In the data rows, zero lies at 4.5, halfway between 4 and 5.
In the table below, every row is followed by its label. The labels come from one hidden rule.
[8 3 6 8 7 3 4 3 5 6 4 5 6 3 5 7 6 4] 0
[3 3 3 3 4 2 7 6 4 2 5 5 3 4 7 4 6 7] 0
[4 3 7 5 7 2 3 3 5 5 4 6 4 6 8 7 7 3] 0
[5 5 8 6 8 5 4 3 6 6 4 7 4 4 5 5 7 3] 2
[4 3 5 7 6 2 3 3 4 5 3 6 5 7 7 6 8 3] 0
[4 6 3 8 4 5 3 5 7 4 3 3 3 2 3 2 4 4] 1
[3 5 5 6 5 5 3 5 7 4 3 4 3 2 3 2 4 3] 1
[5 7 5 4 3 5 6 5 3 6 4 5 7 5 4 4 3 3] 0
[7 4 3 6 4 6 7 3 2 6 3 5 6 5 3 5 2 5] 2
[7 6 5 8 6 5 5 3 5 6 3 5 5 3 4 5 5 3] 2
[7 3 6 4 4 2 5 5 3 7 3 6 7 5 6 6 4 5] 0
[2 6 4 3 4 6 3 6 6 2 3 2 3 2 3 2 6 3] 1
[3 6 3 5 3 5 5 6 8 4 5 3 3 3 6 6 8 6] 0
[7 5 6 6 5 3 5 4 5 7 4 6 6 5 6 5 5 4] 2
[6 3 3 3 4 3 6 3 2 7 3 7 6 6 3 6 2 6] 0
[2 7 4 3 4 6 3 6 6 2 5 2 3 2 3 2 5 3] 1
[2 5 5 3 6 6 3 3 7 3 5 2 3 3 3 2 7 3] 1
[5 3 8 5 7 2 4 3 5 7 3 7 6 7 7 7 6 3] 0
[5 4 3 3 3 5 7 7 2 4 5 4 6 7 4 5 2 7] 2
[4 3 3 3 3 3 8 7 2 5 3 6 6 8 4 5 2 8] 2
[7 3 6 3 5 2 5 5 2 7 3 6 8 7 6 6 4 5] 0
[5 4 8 5 8 2 4 3 5 6 4 7 5 6 6 6 6 3] 0
[7 3 4 7 3 4 5 4 5 5 3 4 5 3 6 4 5 6] 0
[4 8 3 5 5 8 6 3 2 4 8 5 4 4 3 5 2 6] 2
[3 3 6 4 5 2 3 7 5 3 3 4 3 6 7 7 7 4] 0
[4 5 8 6 8 6 4 3 7 5 4 7 3 3 4 4 8 3] 0
[6 3 3 5 4 6 7 3 2 5 4 5 5 5 3 6 2 6] 0
[7 6 4 6 3 3 7 5 4 7 3 5 7 5 5 4 4 4] 0
[3 3 7 5 6 2 3 3 5 5 4 6 4 7 8 7 6 3] 0
[4 3 3 3 3 3 6 8 2 2 7 2 5 4 3 4 2 8] 0
[3 3 3 3 3 4 5 7 5 2 7 3 4 5 6 4 4 8] 0
[7 7 4 8 5 6 6 3 3 6 3 5 6 3 4 4 5 4] 0
[5 3 3 4 4 6 7 4 2 5 4 5 5 5 3 5 2 6] 2
[6 4 8 6 8 2 3 3 5 7 4 7 5 6 7 7 6 3] 0
[6 6 3 5 4 6 8 4 2 6 5 5 6 6 3 5 2 5] 2
[2 7 5 3 7 6 3 3 6 3 6 2 3 3 3 2 6 3] 1
[3 3 6 5 5 2 3 5 5 4 4 5 3 6 7 7 7 3] 0
[2 7 3 3 3 6 3 5 4 2 7 2 3 2 3 2 4 4] 1
[3 5 7 5 8 8 3 4 8 6 3 7 3 2 3 4 8 3] 0
[6 3 5 4 5 2 5 5 3 7 3 6 7 6 6 6 3 5] 0
[3 5 5 7 6 6 3 4 7 4 3 5 3 2 3 3 4 3] 1
[4 3 3 3 3 3 7 4 2 6 3 7 6 8 3 5 2 7] 2
[4 3 3 4 3 4 4 8 7 2 7 2 3 4 6 3 4 8] 1
[2 3 3 3 3 4 3 8 6 2 8 2 3 4 4 2 4 7] 1
[7 4 8 8 6 2 4 4 4 7 5 6 6 5 6 7 7 3] 0
[5 5 4 3 3 8 7 6 2 2 7 3 6 8 4 7 2 6] 0
[4 4 5 3 3 6 6 4 3 2 5 3 5 4 5 4 3 5] 0
[2 6 3 5 3 4 3 8 8 3 3 3 3 2 3 2 3 4] 1
[4 3 3 3 3 5 8 6 2 5 3 5 7 7 3 5 2 7] 2
[2 7 4 3 4 5 3 4 5 2 8 2 3 2 3 2 5 4] 1
[3 6 8 6 8 7 4 4 7 5 4 7 3 3 3 4 8 3] 0
[6 3 4 3 5 2 5 5 2 7 3 8 7 7 3 6 2 6] 0
[4 3 3 3 3 4 6 5 2 4 5 5 5 6 3 5 2 7] 2
[3 4 4 3 4 6 8 3 3 4 4 5 7 2 7 3 6 5] 1
[2 6 3 3 3 5 3 7 6 2 5 2 3 2 3 2 5 4] 1
[2 6 4 3 4 6 3 4 5 2 6 2 3 2 3 2 5 3] 1
[6 5 3 6 4 7 8 3 2 5 6 4 6 6 3 5 3 6] 2
[4 3 3 5 3 5 3 6 7 2 7 5 3 3 7 6 2 8] 0
[2 5 3 5 3 5 3 8 7 3 3 2 3 2 3 2 3 4] 1
[3 6 4 3 3 7 3 3 3 2 8 2 3 2 4 2 2 3] 1
[4 3 8 4 7 2 3 3 5 6 4 6 5 7 8 7 6 3] 0
[7 6 3 5 3 3 8 7 2 8 3 5 8 6 4 4 2 5] 0
[5 7 5 5 5 6 6 3 3 6 4 5 6 4 3 4 4 3] 0
[5 7 3 7 5 8 7 4 2 4 7 6 4 4 3 6 2 6] 0
Which label does each new row get?
[2 6 4 4 5 6 3 5 8 3 3 3 3 2 3 2 6 3] -> 1
[2 4 3 3 3 5 3 8 4 2 6 2 3 4 3 2 3 7] -> 1
[3 5 4 3 4 4 3 6 5 2 8 2 3 2 3 2 3 4] -> 1
[8 7 3 6 3 4 8 5 3 7 3 5 7 5 4 3 4 4] -> 1
[3 3 3 3 3 4 4 8 6 2 7 2 3 5 6 3 4 8] -> 1
[2 7 5 4 6 6 3 3 6 3 5 2 3 3 3 2 6 3] -> 1
[7 3 5 6 3 2 5 3 5 6 3 5 6 3 6 5 5 5] -> 2
[4 3 3 6 4 6 5 7 6 3 3 3 5 6 6 3 2 6] -> 1
[2 7 3 3 4 2 3 8 6 2 8 2 3 2 4 2 5 4] -> 1
[4 6 7 4 6 6 4 4 5 5 4 5 4 4 4 4 5 3] -> 0
[5 6 6 8 7 6 3 3 6 5 3 5 3 2 3 5 4 3] -> 2
[3 7 4 4 4 6 3 4 4 4 5 3 4 2 3 2 4 3] -> 1
[6 6 6 7 6 5 4 3 6 6 3 5 5 3 5 4 7 3] -> 0
